Some points, one per row:
[ 2.15 -2.18  2.95  0.22  0.32  0.24  0.26 -0.10  0.65  0.83  1.37 -2.58]
[ 0.39  0.40 -1.25  0.65 -1.11 -0.83 -0.79  0.81  1.02  1.77 -0.83 -0.01]
[ 0.76 -1.04  0.22 -0.93 -1.06  0.05 -0.54 -0.12  1.04  0.24 -0.14 -0.36]
[ 0.50 -0.37 -1.14 -1.39 -0.67  0.02 -0.90 -0.11  1.47  0.62 -0.25 -0.14]
[-0.09  0.04  0.43  0.29  0.01  0.01  0.31  0.34 -0.81  0.16  0.07 -0.15]
[-0.40  0.84 -0.28 -0.96 -1.48  0.08 -0.41 -0.15  0.86  0.31 -0.20 -0.01]
[ 0.75 -1.81  1.13  1.29  1.24  0.44  0.27  0.24 -0.21 -1.56  0.51 -0.44]
[-1.26  0.14 -1.54 -1.20 -1.24  0.31 -0.94 -0.05 -0.33 -1.18 -1.25  2.10]
[ 0.46 -1.32 -0.14  1.62 -0.10  0.05 -0.54  0.43  0.27 -1.41 -0.58  0.29]
[-0.13  0.49 -0.37  0.08 -0.11  0.36 -0.05  0.60 -0.25  0.89 -0.01 -0.26]
[-0.95 -0.59 -2.15 -0.31  0.06 -0.10 -0.30  0.00 -0.70 -2.30 -1.42  3.44]
[-2.26  2.09 -2.23 -0.52  0.12 -0.37  0.23 -0.04 -0.46 -1.36 -0.39  1.75]
[-0.08 -0.07 -0.37  1.77  2.10  0.93  0.85  2.08 -1.92 -0.17  0.67  0.20]
[-1.07  0.83 -1.12 -0.49 -0.95  0.03 -0.21  0.22  0.08  0.41 -0.18  0.35]
[ 0.84  0.32 -0.50  1.42  0.67 -0.10  1.34 -0.16  0.14  0.82  0.25 -1.49]
[-0.39 -0.28 -0.35  0.33  0.34  0.08 -0.05  0.10 -0.47 -1.16 -0.38  1.14]
[ 0.40 -0.25  1.42  1.72  0.92 -0.18  0.28  0.49  0.03  0.69  0.93 -1.93]
[ 0.60  0.66 -1.67  0.70 -1.49 -1.04 -0.83  1.14  1.25  1.98 -1.14  0.15]
[-0.84  0.54 -1.47  1.24 -0.44  0.64 -0.14  0.54  1.18 -0.49  0.41 -1.05]
[ 0.38 -0.08  0.01 -0.35  0.19  0.10 -0.33  0.02  0.49  0.40 -0.04  0.28]
[-0.11  0.61 -0.16 -0.39 -0.46 -0.28  0.26 -0.31 -0.17  0.54 -0.22 -0.09]
[-0.07 -0.27 -0.24  0.82  0.76  0.21  0.27  0.17 -0.69 -0.67 -0.18  0.13]
[-1.35 -0.27  0.13 -0.05 -0.74 -0.28  0.01 -0.81 -1.25 -2.62 -1.28  1.93]
[ 0.12  0.87 -0.45 -1.23  0.06 -0.16  0.40 -0.39  0.68  1.20  0.55 -0.43]
[ 0.58  0.03 -0.16 -0.53  0.01 -0.09 -0.28 -0.05  0.61  0.61  0.07  0.08]
[ 1.63 -1.97  1.69  0.73  0.76 -0.08  0.01 -0.89  0.18 -0.44 -0.03  0.00]
[-0.26  0.69 -0.77  0.00 -0.11  0.13 -0.17  0.10  0.62  0.17  0.11  0.02]
[ 0.44 -0.28 -1.54 -1.42 -0.85  0.00 -0.96  0.08  1.77  0.62 -0.24 -0.20]
[ 0.23 -0.43  1.13 -1.18 -1.53 -0.79 -0.65 -1.36  1.00  0.36 -0.46 -0.08]
[-0.20  2.04 -0.96  0.98  1.15  0.39  0.86  1.16 -0.23  1.30  1.35 -1.16]
[ 0.92 -0.29  0.19  0.36  0.86  0.90  0.60 -0.15  0.70  1.55  0.72 -1.99]
[ 0.80 -0.72  0.61  0.41  0.20  0.27 -0.82  0.15  0.94  0.26  0.29 -0.48]
[-1.22  1.03 -0.73 -1.02 -0.25 -0.84  0.36  0.17 -0.92  0.24 -0.67  1.55]
[-0.54  1.93 -0.97  1.17  1.19  0.27  0.88  0.95 -0.26  1.14  0.89 -0.97]
[-1.00 -0.02 -2.30 -1.23 -1.34 -0.10 -0.88  0.40 -0.42 -0.72 -1.54  1.96]
[ 0.01  1.64  0.13  0.48  1.62  0.31  0.97  1.25 -0.24  1.93  1.72 -0.74]
[ 0.18 -1.25  1.95  1.25 -0.07  0.10 -0.96 -0.92  0.84 -2.21  0.26 -0.99]
[ 0.68 -2.48  1.81 -0.67 -2.33  0.06 -2.17 -1.72  1.49 -0.95 -1.62 -0.06]
[ 1.85 -1.62  2.64  1.86  1.13  0.32 -0.16 -0.16  0.78  0.55  1.31 -2.12]
[ 1.06 -1.34 -0.74 -1.75 -1.61 -0.08 -2.47  0.02  2.73  0.93 -0.64 -0.43]
[-2.44  1.63 -3.42 -1.87  0.40  0.86  1.01  0.24 -0.92  0.07 -0.12  1.75]
[-1.77  1.18 -2.88 -0.65  0.60  0.63  0.28  1.13 -0.88 -0.10 -0.08  1.64]
[-0.29  0.00 -0.03 -0.32 -1.38 -0.33 -0.84 -0.39  1.64 -0.70  0.16 -0.10]
[-1.69  1.33 -3.02 -2.47 -0.76  0.61 -0.52  0.27  0.59  0.06 -0.29  2.13]
[ 0.96  0.13  0.31 -1.14  0.05  0.89 -0.70  0.26  0.85  1.40  0.83 -0.97]
[-2.29  1.29 -3.16 -0.34 -0.30  0.79 -0.23  1.18 -1.36 -0.63 -0.94  2.17]
[-0.55 -0.29 -0.88 -1.49 -0.10  0.51  0.00 -0.07 -0.86  0.02 -0.68  1.26]
[ 0.36  0.03  0.54 -0.37  0.21  0.35 -0.08  0.08 -0.10  0.63  0.76 -0.68]
[-0.38 -0.61  0.48 -0.42  0.46 -0.43  0.15 -1.08 -0.82 -1.41 -0.79  1.45]
[-1.05  0.25  0.91 -1.68 -2.22 -0.79 -0.61 -0.43  0.62 -0.99 -0.40  0.98]
[ 0.16 -0.24 -0.38  1.01  1.06  0.89 -0.16  0.90 -0.51 -0.66 -0.04  0.10]
[ 0.16 -0.16 -0.03  0.81  0.72  0.55 -0.06  0.57 -0.55 -0.24  0.18 -0.24]
[-0.69 -0.02 -0.39 -2.55 -0.97 -0.89 -0.47 -0.72  0.49 -0.52 -1.00  2.54]
[-4.20  2.97 -1.43  1.46 -1.12 -1.11  0.15  1.92 -2.17 -1.98 -0.65  2.12]
[ 1.01  0.19  1.75  1.40  1.22 -1.21  0.46  0.64 -0.78 -1.22  0.54  0.33]
[-0.34  1.59 -1.98 -0.02  0.14  0.61  0.14  1.83 -0.04  2.22  0.51 -0.53]
[-0.53  0.18 -1.27  0.25  0.70  0.71 -0.19  1.82 -1.04 -0.70 -0.34  1.52]
[ 0.28 -0.02  0.92 -0.45  0.12  0.51 -0.06 -0.31  0.04  0.46  0.56 -0.80]
[-1.15  1.59 -0.93 -0.83 -0.99 -0.81  0.02 -0.61 -0.23  0.44 -0.73  0.87]
[-0.49  1.55 -1.86  1.14  2.02  1.17  1.15  2.55 -0.89  0.79  1.32 -0.56]
[ 0.24 -0.61  0.08  1.82  1.79  0.63  0.80  0.99 -2.07 -0.62 -0.25  0.21]
[-0.76 -0.50 -0.54 -1.21 -0.07  0.29  0.14  0.01 -1.01 -0.12 -0.80  1.45]
[-0.32  0.33  1.81 -0.16 -0.39 -0.63  1.22 -1.83 -0.73 -0.37  0.05 -1.22]
[-0.26  0.43 -0.90 -0.12  0.34 -0.06  0.42  0.80 -0.67  0.35 -0.04  0.32]
[-0.24  0.09 -0.05 -0.14 -1.36 -0.25 -0.96 -0.33  1.65 -0.81  0.18 -0.16]
[-1.82  1.50 -3.01 -2.45 -0.97  0.52 -0.52  0.33  0.43  0.50 -0.43  2.06]
[ 1.28 -2.47  1.68 -1.37 -2.57 -0.41 -2.26 -0.66  0.97  0.53 -1.40  0.93]
[ 3.56 -2.19  1.70  0.28  0.58  1.51 -0.69  1.69  2.54  2.61  2.11 -3.35]
[-0.68  0.10  0.20 -0.83 -1.19 -0.81 -1.04 -1.46  1.17 -0.61 -0.56  1.02]
[-0.54 -0.32 -0.92  0.43  0.92  0.43 -0.45  0.65 -0.15 -1.88 -0.01  1.98]
[ 0.12 -1.98  1.11  0.14 -0.74 -0.46 -1.25 -1.01 -0.36 -2.35 -1.24  1.58]
[ 0.92  0.46 -0.72 -0.68  0.38  0.70 -0.19  1.62  0.24  2.11  0.33 -0.12]
[-0.26  1.16 -1.59 -1.55  1.56  0.28  0.40  0.53 -0.40  2.18  0.25  0.40]
[-0.01  1.14  0.17  0.49  0.80  0.27  0.56  0.87 -0.10  1.31  1.19 -0.57]
[-1.46  1.24 -0.11  0.35 -0.15 -0.49  0.48  0.05 -1.50 -0.63 -0.44  0.50]
[-0.55  0.54 -0.99 -0.45  0.06 -0.11 -0.04  0.07  0.00 -0.17 -0.27  0.59]
[-1.17  0.83 -5.27 -2.03 -0.21  0.59 -1.22  1.85  0.03 -0.57 -1.64  2.88]
[ 1.28 -0.87  1.73 -0.55 -0.78  0.06 -0.26 -1.61  1.11  0.85  0.31 -1.60]
[ 0.11  0.06  0.16  1.54  1.44  0.32 -0.04  0.14  0.39 -0.26  0.82 -1.82]
[-1.09  1.48 -1.96 -1.05 -0.47 -0.74 -0.24 -0.31  0.30  0.08 -0.31  1.44]
[-0.33  0.15 -0.52  0.63  0.78 -0.43  0.45 -0.50  0.27 -0.56 -0.09  0.20]
[-0.89  0.11  1.16  0.72  1.06  0.38  0.59  0.40 -1.40 -1.13  0.70 -0.44]
[-0.37  0.13 -1.21 -1.24  0.27  0.66 -0.15 -0.04  0.51  0.86  0.08  0.27]
[ 0.49 -1.14  2.91 -0.16 -1.29 -0.75 -1.17 -2.07  1.94 -0.62  0.13 -0.51]
[ 0.98 -0.74  0.78 -0.10  0.09  0.11 -0.12 -0.21  0.71  0.61  0.48 -0.98]
[ 2.12 -1.61  0.54  0.26  0.44  0.85 -1.10  1.06  1.67  1.47  0.59 -1.80]
[ 0.12  0.74 -0.19  0.70  1.15 -0.95  0.97 -1.69 -0.21  0.40 -0.19 -1.01]
[-0.62 -0.17 -1.16  1.59 -0.53 -0.18 -0.53  0.95  0.32 -0.85 -0.64  0.70]
[ 0.15  0.48 -1.22 -0.01 -1.42 -0.40 -0.30 -0.33  0.28  1.01 -1.28  0.58]
[-0.14 -0.29  0.78  0.95  0.43 -0.15 -0.35 -0.17  0.03 -0.40  0.41 -0.08]
[-1.62  1.26  0.02  0.44 -0.34 -0.61  0.58 -0.16 -1.57 -0.80 -0.63  0.69]
[-0.39  0.79  0.38 -0.69 -0.67 -1.17 -0.16 -0.37 -0.27 -0.14 -0.55  1.16]
[-0.55 -0.58  2.83  1.43 -0.13 -0.79  0.53 -1.69 -1.14 -1.64 -0.16  0.12]
[ 0.36 -0.31  0.63  0.29 -0.15 -0.24 -0.52 -0.35  0.97  0.53  0.29 -0.95]
[ 0.29 -0.25  0.32 -0.43 -0.42 -0.10 -0.78 -0.57  1.33  0.03  0.28 -0.13]
[-0.87  2.29 -1.51  0.24  1.45  0.26  1.50  1.41 -1.45  1.61  0.65 -0.19]
[ 1.17 -1.56 -0.44 -0.84 -0.15  0.43 -0.65  0.68  0.41  0.36 -0.57  0.92]
[ 0.38 -0.73  0.66 -0.01 -0.12 -0.48  0.23 -0.95  0.40 -0.36 -0.13 -0.21]
[ 0.76  0.25 -0.83 -0.21  1.58  0.49  0.58  1.05 -0.13  1.19  0.56 -0.18]
[ 0.43  0.24 -2.70 -0.52  1.19  0.77  1.06  0.99 -0.99  0.05 -0.22  1.53]
[-1.06 -0.73 -0.81 -0.13 -0.51  0.04 -0.57  0.01 -0.78 -2.32 -1.04  2.30]
[ 0.23 -1.09  1.80  0.03 -1.07  0.23 -0.97 -2.45  0.71 -1.38  0.15 -1.08]
[ 0.17  0.31  0.38  1.36  1.97  0.23  1.42  0.59 -1.04 -0.12  1.13 -0.62]
[ 0.40 -0.04  0.04 -0.74 -1.67  0.06 -1.07 -0.21  1.19  2.18 -0.10 -1.03]
[-0.46  0.47 -0.60 -0.16 -0.51  0.24 -0.44  0.73 -0.01  0.64  0.16 -0.35]
Then 10 other points, each followed by its number:
[ 0.87  1.26  1.86 -1.14 -0.84 -1.03  0.22  1.28  0.18  3.84  0.35 -0.84] 0
[ 0.48 -0.45 -0.61  3.72  1.09 -0.35  1.45 -0.24 -0.74 -1.05 -0.25 -1.18] 1
[ 0.22  0.71  0.04  0.68  1.05 -0.01  1.05 -0.05 -0.16  1.26  0.68 -1.51] 2
[ 0.99 -0.68  1.41 -0.02 -0.65  0.10 -0.15 -0.27  0.33  0.88  0.11 -1.47] 3
[ 1.13 -0.74 -0.29 -0.49 -0.54  0.33  0.61 -0.18  0.20  0.16 -0.16 -0.01] 4
[ 0.83 -1.65  1.15  1.23  1.13  0.54  0.24  0.21 -0.04 -1.21  0.37 -0.60] 5
[ 0.72 -1.57  0.90  0.57  1.37  0.12 -0.44 -0.19 -0.28 -0.87 -0.10  0.24] 6
[-1.95  0.42 -2.38 -0.85  0.04 -0.54 -0.07 -0.17 -0.40 -2.37 -0.91  2.21] 7
[ 1.37  0.45 -0.25  1.74  0.73 -0.18  1.50 -0.46  0.02  0.95  0.21 -1.67] 8
[-0.55  0.97  0.13 -0.71 -0.76 -0.52  0.67 -0.81 -0.23 -0.03 -0.11  0.30] 9
Which three of these numbered points are nearest to each point below by angle, seen from the average point of the first points? Their numbers follow each, nearest first.
[ 0.55 -0.49 -0.60  3.22  0.80 -0.09  1.45 -0.38 -0.80 -0.80 -0.26 -1.17] > 1 8 5
[-0.11  1.42  0.10  0.49  1.33  0.24  0.86  1.12 -0.13  1.79  1.58 -0.79] > 2 8 0
[-0.36  0.55  0.29 -0.16 -0.42 -0.33  0.48 -0.60 -0.22 -0.07 -0.07 -0.23] > 9 2 3
[ 0.51 -1.41  1.09  1.18  0.89  0.37  0.16  0.03 -0.05 -1.32  0.29 -0.68] > 5 6 1
[ 0.29  0.76  0.97 -0.85 -0.53 -0.51  0.11  0.88  0.03  2.20  0.08 -0.42] > 0 3 2
[-0.18  0.52  0.21  1.13 -0.21 -0.45  0.31 -0.01 -0.24 -0.52 -0.10 -0.36] > 1 8 2
[-0.02  0.24  0.05 -0.17 -0.25 -0.03 -0.01  0.27  0.03  0.60 -0.12 -0.31] > 0 3 2
[ 0.41  1.66 -0.01 -0.36  0.86  0.40  1.03 -0.19 -0.46  1.99  0.90 -1.69] > 2 8 0
[-0.05  0.19 -0.16 -0.60 -0.26  0.41  0.07  1.36  0.14  0.24  0.68  0.19] > 0 2 4
[ 0.99  0.12 -0.35  1.27  0.62 -0.19  1.29 -0.23  0.21  0.92  0.26 -1.19] > 8 2 1
[-1.07  1.39  0.18 -0.40 -0.98 -0.47  0.95 -0.93 -0.39 -0.10 -0.29 -0.43] > 9 2 0
[ 0.71 -1.94 -0.06  0.17  1.23  0.96 -1.02 -0.27  0.01 -0.77 -0.57  0.85] > 6 5 4
[-1.01  0.64  0.74  0.04 -0.59 -0.93  0.81 -1.27 -0.67 -0.68 -0.23  0.23] > 9 7 1
[-0.80  0.97  0.44 -0.34 -1.21 -0.68  0.86 -1.16 -1.29 -0.47 -0.35 -0.23] > 9 7 3
[ 0.64 -1.60  1.10  1.28  1.01  0.33  0.30  0.15 -0.17 -1.20  0.33 -0.68] > 5 6 1
[ 0.12 -1.43  0.43  2.02  0.46  0.22  0.02 -0.11  0.22 -1.86  0.39 -0.79] > 5 1 6
[ 1.10 -0.75 -0.19 -0.46 -0.57  0.31  0.44 -0.33  0.30  0.25 -0.07 -0.11] > 4 3 8
[ 0.73 -1.42  0.29  1.54  1.38  0.72 -0.30  0.81 -0.10 -0.59  0.44 -0.68] > 5 6 1
[-0.47  0.54 -0.13 -0.97 -0.92 -0.66 -0.23 -0.50 -0.19  0.46 -0.47  1.08] > 9 7 0
[ 0.70 -1.11  0.80  0.67  1.16  0.04 -0.34 -0.02 -0.48 -0.47 -0.23  0.13] > 6 5 1
[ 0.15 -0.22 -0.56  0.62  0.50  0.04  0.25  0.54 -0.85  0.66 -0.21 -0.26] > 8 1 2
[ 0.48 -1.88 -0.24  0.38  1.74  1.02 -0.62 -0.19 -0.33 -0.68 -0.50  1.08] > 6 5 1
[ 0.82 -1.48  1.47  1.74  1.49  0.09  0.88 -0.73 -0.72 -1.29  0.29 -0.84] > 5 6 1
[ 0.06  0.27 -0.03  0.67  0.86 -0.65  0.45 -1.11 -0.02  0.25  0.03 -0.65] > 8 2 1
[ 0.23  1.09  0.08  0.58  1.14 -0.26  1.14 -0.66 -0.13  1.28  1.02 -1.61] > 2 8 0
[ 1.01 -1.50  0.95  0.83  0.60  0.57 -0.55  0.34  0.46 -0.42  0.55 -0.71] > 5 6 3
[ 0.24 -1.53  1.25  0.13 -0.60 -0.47 -0.83 -0.60 -0.36 -1.68 -0.95  1.17] > 6 5 7
[-0.50  0.63 -0.35 -0.94 -0.92 -0.51 -0.17 -0.41  0.01  0.24 -0.24  1.02] > 9 7 0
[ 0.51  0.52  0.63  1.14  0.23 -0.46  0.49  0.83  0.09  0.01  0.79 -0.90] > 8 2 1
[-0.35  1.34 -0.19  1.66  1.09 -0.77  0.23  0.97 -0.78 -1.44  0.55  0.67] > 1 7 5
[-0.35  0.59 -0.28 -0.41 -0.48 -0.14  0.27 -0.16 -0.22  0.55 -0.37  0.02] > 9 0 2
[ 1.44 -1.03  0.96  0.91  1.00  0.48 -0.20  0.63  0.58  0.15  0.63 -0.87] > 5 6 3
[ 0.10  0.84 -0.15 -0.65  0.61  0.47  0.55 -0.16 -0.17  0.68  0.97 -0.89] > 2 8 0
[-0.43  1.55 -0.36  1.69  1.30 -0.99  0.79  0.99 -0.98 -1.33  0.35  0.82] > 1 7 8
[ 0.88 -0.47  1.12  0.93  0.87 -0.37  0.53  0.50 -0.39 -0.33  0.54 -0.40] > 5 6 1
[-0.14 -0.26  0.62 -0.93 -0.69 -0.90  0.28 -0.15 -0.26 -0.17 -0.54  0.94] > 9 4 7
[ 1.57 -1.14 -0.15 -0.47 -0.55  0.38  0.74 -0.30  0.34  0.21 -0.09 -0.45] > 4 3 8
[-0.02  0.19 -0.69  0.33 -0.33  0.27 -0.43  0.50  1.06  0.01  0.54 -0.44] > 8 2 3
[-0.30  0.23 -0.43  1.43  0.86  0.07  0.35  0.70 -0.11 -1.09  0.63 -0.21] > 1 5 8
[-1.78  0.11 -1.91 -1.37 -0.94  0.44 -0.88  0.11 -0.55 -1.63 -1.35  2.83] > 7 9 6
[ 0.51  1.40  0.17  0.57  1.45  0.24  0.64  1.12 -0.16  1.76  1.49 -0.86] > 2 8 0
[-0.12  1.40  0.01  0.04  0.80 -0.04  1.00  0.08 -0.29  0.66  0.84 -0.21] > 2 8 0
[ 1.61 -1.06 -2.44 -1.19 -1.08  1.13 -1.42 -0.22  2.32  0.72 -0.40  0.64] > 4 3 7
[-0.15  1.03 -0.12  0.02  0.49 -0.02  0.73  0.06 -0.03  0.30  0.55 -0.14] > 2 8 9
[ 0.74 -1.22 -0.37 -0.56 -0.13  0.22 -0.42  0.53  0.20  0.31 -0.30  0.60] > 4 6 5
[ 1.21 -1.47 -0.30 -0.86 -0.23  0.28 -0.66  0.57  0.28  0.43 -0.33  0.70] > 4 6 3
[ 0.59 -0.45  0.27 -0.91 -0.27  0.05 -0.09 -0.15  0.39  0.23 -0.09  0.61] > 4 3 0
[-1.46  1.56 -1.52 -0.25  0.06 -0.15  0.15  0.06 -0.27 -0.81 -0.14  0.93] > 7 9 1
[-0.69  0.65  0.84 -0.09 -2.38 -1.70 -0.54 -1.36  1.68 -1.57  0.00 -0.05] > 9 3 7
[ 0.34 -0.72  1.99 -0.34 -0.30 -1.01 -0.09 -0.62 -1.04 -1.68 -0.64  0.99] > 6 5 9
[-0.65  2.16 -1.34  0.04  0.98  0.17  1.33  1.14 -1.12  1.30  0.59 -0.22] > 2 8 0
[ 0.29 -0.69 -0.90 -0.60 -0.02  0.49 -0.06  0.42  0.43 -0.60 -0.14  0.16] > 4 7 5
[-0.49  0.08 -1.01 -0.16  0.04  0.14 -0.68  0.59  0.16 -0.33 -0.18  0.89] > 7 6 1
[ 0.35 -0.02  0.11 -0.47 -0.54  0.19 -0.05  0.51 -0.32  0.93 -0.08 -0.16] > 0 3 4
[ 1.86 -1.25  1.77 -0.23 -0.35  0.24 -0.29 -0.08  0.76  1.11  0.23 -1.26] > 3 4 0
[ 0.15 -1.61 -0.14 -1.77 -0.49  1.09 -0.71 -1.40  1.14  0.02 -1.06  0.20] > 4 3 6
[-0.71  0.98 -1.83 -0.55  0.74 -0.09  0.20  0.59 -0.76  0.19 -0.35  2.56] > 7 9 1
[-0.37  0.49 -0.70 -0.11 -0.48  0.32 -0.44  1.26 -0.07  1.08  0.21 -0.31] > 0 2 3
[-0.02  0.99  0.15 -0.01  0.56 -0.03  0.86  0.07 -0.27  0.47  0.65 -0.34] > 2 8 0
[-0.05  1.10 -1.08  0.72  1.07  0.73  0.55  1.69 -0.83  1.15  0.75 -0.95] > 2 8 1
[ 2.09 -1.27  2.20  0.51 -1.06  0.11 -0.67 -1.30  2.54  1.18  0.46 -2.91] > 3 4 8
[ 1.00  1.20  0.92  1.64  2.02 -0.75  1.62  1.39 -1.40  2.08  1.58 -1.96] > 2 8 0
[-0.52  2.69 -2.43 -0.18  1.54  0.41  2.18  2.64 -1.92  2.29  0.94 -0.05] > 2 0 8
[-0.53  0.02  1.03 -0.23 -0.68 -1.14 -0.09 -0.73 -0.47  0.28 -0.74  0.28] > 9 3 0
[ 1.63 -1.11  2.08 -0.03 -0.58  0.28 -0.42  0.16  1.11  0.50  0.69 -1.62] > 3 5 4
[ 0.26 -1.78  0.10 -1.77 -0.70  1.16 -0.70 -1.49  1.36 -0.20 -0.36  0.13] > 4 3 6
[-0.53  0.72  0.78  0.25 -2.05 -1.60 -0.44 -1.09  1.45 -1.36  0.05 -0.04] > 9 3 7
[-0.38 -0.12  1.24 -0.44 -0.97 -1.32 -0.08 -1.01 -0.43  0.26 -0.92  0.34] > 9 3 0
[-1.13  0.37 -1.53 -0.57 -0.07 -0.36  0.08 -0.14 -0.57 -1.56 -0.54  1.51] > 7 9 1
[ 1.12 -0.67  1.15  0.26 -0.55  0.07 -0.30 -0.67  1.42  0.74  0.41 -1.67] > 3 8 4
[ 1.12 -1.84 -0.50 -0.95 -0.08  0.48 -1.10  0.68  0.26  0.54 -0.52  0.94] > 4 6 3
[-0.38  0.10  0.27  2.64  0.85  0.16 -0.16  0.06 -0.46 -0.42  0.34 -2.16] > 1 8 2
[ 1.16  0.16 -2.31 -1.65 -0.70 -0.02  0.06  0.52  0.27  1.93 -0.85  1.53] > 4 0 7
[ 0.61 -1.47  0.05 -0.18  0.73  0.49  0.08  0.59 -0.44 -1.28  0.01  1.50] > 6 5 4
[ 0.31  0.24  0.09 -0.88 -0.28  0.03  0.73  0.53 -0.40  0.70  0.09  0.30] > 0 4 9
[ 1.45 -1.06  1.40 -0.14 -0.31  0.18 -0.17 -0.20  0.47  0.80  0.06 -0.88] > 3 4 5
[ 0.46 -0.65  0.52  0.19  0.32  0.19  0.17 -0.15  0.17 -0.40  0.25 -0.12] > 5 6 3
[ 0.58 -0.84  2.13 -0.24 -0.16 -1.00  0.23 -0.89 -1.15 -1.79 -0.67  1.27] > 6 5 9
[ 0.60 -0.13 -1.76 -1.77 -1.09 -0.16 -1.33  0.03  2.02  0.87 -0.61 -0.27] > 4 0 3
[-0.43  0.72  0.23 -1.06 -0.73 -1.40 -0.27 -0.41 -0.06 -0.07 -0.74  1.50] > 9 7 0
[-0.29 -1.07  2.21  0.16  0.14 -0.68 -0.04 -1.76 -0.02 -2.11 -0.10  0.09] > 6 5 3
[ 0.39 -0.12 -0.12 -0.25 -0.47 -0.08 -0.30  0.55 -0.23  1.72  0.10 -0.89] > 0 3 2
[-0.77  1.93 -2.20 -1.88 -0.01  0.50  0.09  0.73  0.69  2.63  0.37  0.24] > 0 2 9
[ 2.13 -2.09  4.28  0.52 -1.01  0.81 -1.13 -2.75  1.96  0.34  1.33 -4.36] > 3 5 6
[ 0.11  0.86 -0.58  0.59  1.47  0.32  1.48  1.10 -1.65  0.93  0.48 -0.60] > 2 8 1
[-1.32  0.31 -0.76 -0.73 -0.58 -0.30  0.02 -1.45 -0.17 -3.09 -1.06  2.30] > 7 9 6
[ 1.48 -1.19  0.62 -2.03  0.38  0.25 -0.54 -0.67  1.26  0.64  0.66 -0.02] > 4 3 6
[-0.35  0.43 -0.54 -0.09 -0.53  0.29 -0.40  1.04 -0.09  0.74  0.13 -0.54] > 0 2 3
[ 0.79 -1.64  2.78  1.06 -0.08  1.00 -0.28 -1.54  0.97 -2.34  1.38 -2.60] > 5 3 6
[ 0.72 -0.05 -0.80 -0.34  0.45  0.21  1.23  0.01 -0.46  0.63 -0.12  0.16] > 4 8 2
[-0.93  2.63 -1.72  0.08  1.20 -0.17  1.56  0.66 -1.42  1.34  0.18  0.20] > 2 8 9
[ 0.69 -0.28 -1.92 -0.59  0.21  0.39  0.55 -0.32  0.46 -0.30 -0.26  0.80] > 4 7 8
[-0.25  0.29  2.00 -0.55 -0.77 -1.16  1.07 -1.17 -0.77  0.68 -0.13 -0.07] > 9 3 0
[-0.23 -0.55  1.03  0.00 -0.74 -0.15 -0.80 -0.88  0.56 -1.16 -0.25  0.49] > 6 5 3
[ 0.96 -0.36  1.20  1.00  1.45 -0.48  0.88  0.47 -0.64 -0.47  0.78 -0.47] > 5 6 1
[ 1.36 -0.19 -1.20 -0.64 -1.28 -0.42  0.43  0.59  0.36  1.93 -1.04  0.36] > 4 0 3
[-1.41  1.05 -1.31  0.22  0.84 -0.15  0.73  0.01 -1.34 -1.75 -0.38  1.65] > 7 9 1
[-0.46  1.12 -0.91  0.18  1.18 -0.13  0.96  0.54 -0.70  0.57  0.52  0.21] > 2 8 1
[ 0.18 -0.20 -0.74 -0.45 -0.20 -0.04 -0.77 -0.07  0.72 -0.23 -0.30  0.10] > 4 7 6
[-2.17  1.47 -2.60 -0.56  1.62  0.07  1.10  0.65 -3.11 -0.85 -0.92  3.27] > 7 9 1
[-1.21  0.76  0.66  0.09  0.17 -0.15  0.40 -0.84 -1.06 -1.19  0.03  0.24] > 9 7 1
[-0.55 -0.68  1.10  0.53 -0.36  0.09 -0.35 -0.34 -0.80 -2.40 -0.87  1.12] > 6 5 7
[ 2.04 -1.66  4.29  0.64 -0.80  0.68 -0.91 -2.84  1.89  0.12  1.32 -4.55] > 3 5 8
[-0.84 -1.00 -1.50 -0.88 -0.68  1.37 -0.79 -1.12  1.18  0.06 -0.51 -0.21] > 4 7 3
[-0.08  0.71  0.08  0.31  0.39 -0.07  1.05 -0.01 -0.88  0.57  0.23 -0.55] > 2 8 1
[ 1.37 -0.57  1.57  0.13 -0.86  0.17 -0.15  0.05  0.50  1.70  0.21 -1.96] > 3 0 8
[ 1.85 -1.30  1.63  0.05  0.10  0.04 -0.24 -0.36  1.50  1.15  0.91 -1.71] > 3 5 4
[-1.55  0.86 -1.24  0.36  0.83 -0.09  0.69  0.05 -1.40 -1.99 -0.40  1.76] > 7 1 9
[ 1.03 -0.75  0.15 -1.75 -1.69  0.13 -1.25  0.65  0.77  2.16 -0.51  0.91] > 0 4 3
